In the rows, zero is written as 128.
The rows of Z fall into 4 groups, and each row is roughly a mix of its group's hidden directions; one row fits no group.
Z (160 x 11):
145, 71, 129, 136, 111, 77, 79, 150, 135, 108, 133
135, 92, 108, 158, 68, 111, 161, 152, 121, 154, 97
107, 154, 87, 159, 159, 165, 142, 143, 181, 108, 118
153, 129, 146, 97, 194, 83, 116, 99, 141, 149, 130
89, 156, 192, 110, 112, 161, 124, 140, 144, 158, 150
143, 173, 82, 145, 132, 173, 158, 132, 169, 112, 112
117, 165, 99, 156, 141, 122, 103, 181, 172, 145, 156
98, 78, 120, 171, 138, 153, 124, 145, 84, 89, 136
107, 109, 128, 99, 146, 98, 75, 128, 71, 157, 118
108, 143, 138, 106, 214, 130, 128, 134, 106, 102, 121
143, 151, 171, 81, 121, 108, 154, 134, 175, 152, 161
109, 175, 73, 147, 149, 107, 116, 158, 173, 122, 129
115, 118, 194, 103, 105, 151, 174, 137, 123, 157, 149
103, 131, 128, 99, 207, 114, 117, 153, 99, 112, 138
146, 154, 76, 142, 130, 132, 170, 170, 121, 147, 172
148, 95, 194, 123, 126, 159, 104, 88, 141, 115, 106
129, 165, 91, 106, 86, 142, 148, 178, 160, 116, 152
84, 146, 159, 143, 137, 115, 198, 147, 114, 145, 145
138, 86, 122, 106, 124, 90, 90, 133, 120, 62, 128
98, 101, 196, 123, 138, 149, 125, 81, 107, 129, 110
140, 183, 139, 77, 115, 113, 154, 133, 169, 159, 142
102, 139, 83, 117, 132, 149, 115, 128, 162, 174, 73
128, 116, 122, 135, 45, 127, 120, 138, 140, 174, 146
144, 176, 96, 148, 83, 114, 171, 166, 130, 143, 138
145, 69, 150, 110, 141, 77, 123, 155, 120, 88, 126
143, 149, 179, 100, 135, 91, 94, 110, 154, 155, 90
152, 84, 128, 150, 56, 91, 123, 133, 135, 136, 117
157, 104, 129, 173, 65, 117, 148, 119, 148, 158, 105
154, 88, 125, 156, 54, 119, 138, 122, 143, 123, 99
85, 136, 189, 112, 103, 151, 126, 125, 79, 129, 147
129, 100, 113, 119, 124, 68, 87, 154, 106, 81, 119
137, 88, 189, 161, 157, 141, 125, 104, 93, 116, 110
142, 133, 113, 129, 43, 132, 161, 156, 140, 133, 119
89, 111, 107, 115, 123, 128, 124, 130, 153, 180, 65
147, 149, 100, 90, 97, 149, 138, 95, 167, 171, 99
90, 152, 162, 103, 91, 124, 129, 139, 70, 127, 162
168, 65, 158, 106, 107, 143, 167, 115, 104, 131, 130
127, 131, 69, 172, 95, 164, 125, 117, 97, 118, 98
133, 95, 101, 186, 137, 173, 133, 129, 78, 119, 130
118, 83, 78, 161, 157, 151, 122, 124, 94, 90, 140
142, 95, 99, 134, 132, 67, 96, 158, 120, 84, 124
152, 77, 117, 144, 58, 119, 145, 149, 149, 124, 119
140, 143, 206, 99, 116, 122, 112, 137, 158, 160, 122
103, 108, 176, 128, 99, 80, 123, 130, 81, 155, 108
108, 148, 97, 143, 112, 121, 123, 204, 138, 127, 170
129, 139, 96, 115, 127, 152, 89, 109, 162, 188, 92
104, 170, 105, 138, 127, 117, 98, 163, 142, 131, 194
138, 104, 191, 131, 150, 163, 97, 94, 114, 128, 94
127, 96, 118, 118, 105, 79, 65, 144, 117, 91, 127
125, 158, 109, 143, 133, 127, 99, 179, 181, 154, 165
109, 136, 142, 104, 210, 140, 134, 158, 114, 105, 121
105, 115, 167, 93, 110, 85, 101, 150, 76, 146, 131
133, 106, 177, 119, 121, 143, 147, 94, 86, 139, 72
145, 78, 168, 122, 118, 108, 157, 116, 75, 134, 95
111, 163, 147, 109, 209, 126, 127, 131, 107, 108, 113
133, 138, 174, 136, 122, 182, 103, 107, 107, 132, 73
131, 95, 149, 108, 121, 83, 146, 92, 66, 113, 116
134, 107, 126, 112, 133, 68, 78, 148, 114, 79, 125
137, 94, 156, 111, 116, 95, 96, 128, 58, 147, 123
105, 134, 149, 124, 144, 75, 144, 85, 84, 113, 167
100, 99, 117, 188, 113, 145, 137, 124, 71, 112, 110
129, 172, 105, 140, 125, 127, 95, 183, 166, 162, 152
127, 155, 148, 107, 208, 142, 116, 114, 137, 100, 151
103, 152, 130, 67, 135, 95, 117, 139, 89, 113, 171
128, 104, 158, 108, 118, 134, 119, 82, 88, 112, 67
136, 139, 126, 132, 111, 191, 171, 78, 150, 145, 146
173, 104, 155, 152, 136, 132, 127, 143, 100, 77, 175
111, 156, 157, 126, 213, 135, 135, 133, 117, 148, 123
123, 111, 84, 150, 154, 172, 112, 161, 158, 135, 80
161, 144, 133, 190, 104, 164, 157, 150, 146, 108, 101
144, 100, 164, 108, 136, 131, 144, 62, 107, 128, 83
114, 161, 119, 151, 138, 126, 86, 178, 178, 150, 153
106, 157, 52, 135, 108, 126, 131, 174, 118, 122, 134
101, 112, 84, 174, 126, 151, 123, 136, 77, 95, 107
116, 173, 85, 119, 129, 123, 109, 157, 187, 129, 160
123, 167, 111, 140, 131, 180, 164, 87, 136, 167, 151
126, 100, 113, 70, 103, 166, 115, 136, 76, 144, 141
103, 182, 96, 145, 136, 118, 93, 173, 166, 139, 129
130, 167, 141, 122, 115, 186, 161, 89, 150, 159, 151
150, 155, 180, 106, 156, 105, 122, 125, 138, 191, 126
143, 116, 100, 159, 53, 128, 156, 146, 143, 149, 111
109, 134, 137, 76, 118, 80, 124, 93, 82, 156, 136
138, 126, 156, 128, 154, 177, 196, 98, 139, 134, 118
128, 142, 117, 170, 117, 156, 182, 158, 159, 99, 94
132, 152, 159, 102, 203, 133, 128, 107, 133, 113, 162
120, 168, 91, 137, 122, 139, 109, 172, 160, 135, 184
120, 169, 98, 127, 116, 121, 99, 183, 157, 141, 175
158, 156, 61, 148, 95, 136, 133, 164, 138, 149, 142
133, 158, 157, 76, 113, 118, 115, 95, 170, 172, 116
120, 106, 79, 181, 100, 161, 151, 119, 93, 139, 146
141, 102, 110, 153, 44, 110, 115, 130, 137, 142, 116
87, 96, 111, 170, 117, 169, 135, 148, 79, 110, 139
123, 129, 149, 124, 135, 182, 191, 127, 140, 174, 136
72, 119, 153, 76, 108, 84, 136, 144, 121, 152, 121
108, 163, 172, 103, 88, 167, 104, 157, 115, 160, 133
108, 168, 171, 118, 111, 167, 113, 107, 93, 148, 169
76, 141, 189, 142, 119, 150, 135, 171, 122, 151, 129
142, 148, 74, 105, 123, 155, 131, 96, 152, 168, 84
107, 111, 173, 112, 132, 119, 190, 88, 97, 128, 111
162, 122, 114, 179, 124, 164, 164, 100, 175, 121, 112
161, 91, 76, 156, 155, 124, 133, 123, 161, 102, 91
143, 175, 77, 140, 82, 123, 121, 161, 139, 163, 118
138, 96, 181, 152, 126, 94, 148, 115, 98, 95, 169
140, 173, 103, 107, 93, 137, 168, 87, 150, 156, 100
106, 175, 84, 146, 89, 111, 149, 162, 112, 161, 125
109, 169, 95, 152, 140, 120, 92, 171, 163, 133, 168
102, 166, 137, 134, 158, 175, 147, 111, 124, 190, 137
119, 136, 154, 114, 217, 110, 116, 134, 113, 121, 134
102, 167, 109, 148, 140, 127, 75, 158, 163, 127, 171
152, 104, 109, 158, 49, 126, 130, 109, 144, 122, 107
127, 97, 210, 144, 111, 138, 110, 119, 124, 110, 100
135, 77, 158, 127, 176, 124, 124, 71, 118, 146, 143
139, 121, 141, 140, 159, 123, 128, 149, 104, 65, 186
113, 125, 173, 79, 102, 86, 110, 138, 92, 140, 158
123, 105, 120, 136, 99, 68, 81, 157, 104, 116, 98
159, 100, 156, 145, 142, 114, 132, 133, 89, 76, 177
159, 108, 109, 147, 44, 113, 140, 129, 148, 123, 125
137, 86, 156, 166, 136, 109, 170, 136, 101, 77, 141
106, 86, 195, 133, 150, 132, 113, 100, 107, 102, 107
148, 147, 176, 92, 145, 80, 104, 129, 165, 157, 117
152, 127, 82, 162, 129, 132, 137, 184, 119, 77, 137
140, 147, 90, 177, 138, 174, 140, 128, 170, 129, 89
168, 134, 180, 90, 146, 100, 131, 122, 176, 141, 147
159, 135, 139, 120, 142, 111, 110, 119, 68, 94, 182
143, 82, 190, 120, 158, 142, 107, 91, 135, 105, 120
143, 106, 105, 160, 57, 90, 127, 150, 130, 147, 112
121, 154, 98, 146, 148, 127, 80, 155, 194, 130, 136
113, 161, 100, 146, 127, 122, 107, 186, 161, 139, 177
124, 182, 138, 142, 136, 170, 145, 90, 143, 179, 144
123, 99, 201, 114, 122, 140, 95, 91, 143, 134, 105
162, 144, 101, 181, 131, 156, 171, 96, 149, 109, 108
135, 99, 84, 126, 47, 120, 138, 134, 125, 130, 142
112, 146, 131, 204, 122, 137, 161, 118, 154, 131, 90
161, 87, 85, 99, 129, 109, 116, 101, 160, 87, 106
95, 146, 115, 98, 102, 129, 145, 120, 174, 178, 87
106, 141, 187, 114, 95, 128, 119, 175, 105, 169, 128
140, 107, 155, 110, 146, 106, 87, 81, 122, 143, 185
128, 90, 112, 145, 133, 168, 133, 159, 121, 60, 152
100, 106, 92, 179, 142, 150, 125, 124, 66, 130, 119
111, 175, 111, 136, 193, 146, 95, 105, 120, 103, 117
140, 85, 164, 107, 117, 138, 146, 79, 85, 114, 96
137, 135, 125, 134, 34, 111, 122, 137, 132, 144, 115
129, 153, 104, 148, 135, 157, 102, 157, 177, 135, 186
110, 182, 98, 153, 128, 124, 104, 173, 136, 143, 174
88, 182, 163, 117, 115, 124, 150, 135, 97, 157, 167
124, 139, 104, 172, 143, 134, 77, 179, 165, 135, 145
147, 106, 141, 82, 118, 106, 181, 77, 104, 122, 118
94, 132, 60, 145, 98, 173, 123, 129, 101, 124, 121
156, 102, 177, 140, 150, 135, 101, 79, 120, 113, 84
92, 157, 187, 110, 102, 142, 151, 142, 91, 157, 140
128, 111, 144, 161, 162, 131, 99, 175, 106, 81, 163
96, 109, 102, 120, 123, 141, 130, 152, 156, 165, 59
112, 164, 62, 134, 113, 124, 155, 177, 119, 123, 150
109, 174, 164, 104, 98, 177, 121, 125, 105, 150, 160
127, 92, 100, 128, 112, 81, 94, 176, 116, 89, 114
107, 110, 123, 178, 154, 159, 111, 136, 193, 139, 113
150, 75, 124, 119, 123, 69, 113, 160, 123, 88, 133
108, 91, 75, 178, 97, 143, 119, 117, 98, 107, 124
125, 94, 151, 124, 206, 121, 139, 131, 113, 96, 105
112, 126, 124, 57, 136, 112, 77, 139, 103, 149, 150

Here is one row from each group, named. Which group is each of the other rows in?
140, 117, 118, 163, 51, 124, 148, 130, 137, 167, 111  D
130, 102, 180, 118, 120, 131, 160, 96, 75, 136, 90  J
140, 147, 201, 102, 158, 100, 116, 128, 138, 164, 116  S
90, 167, 87, 114, 125, 140, 133, 126, 156, 165, 76  W

132, 96, 134, 181, 131, 157, 158, 150, 182, 109, 109  W
138, 153, 153, 69, 151, 81, 131, 127, 175, 126, 137  S
145, 129, 70, 156, 151, 109, 117, 145, 158, 121, 72  J
142, 93, 178, 161, 150, 138, 118, 82, 98, 122, 95  S
104, 173, 132, 133, 115, 161, 136, 106, 124, 199, 148  D
94, 124, 190, 140, 118, 148, 154, 166, 122, 157, 162  J
163, 128, 115, 193, 135, 177, 120, 130, 165, 125, 108  W
160, 125, 60, 126, 150, 92, 157, 111, 158, 110, 133  J
109, 100, 199, 114, 161, 166, 132, 109, 108, 137, 141  S
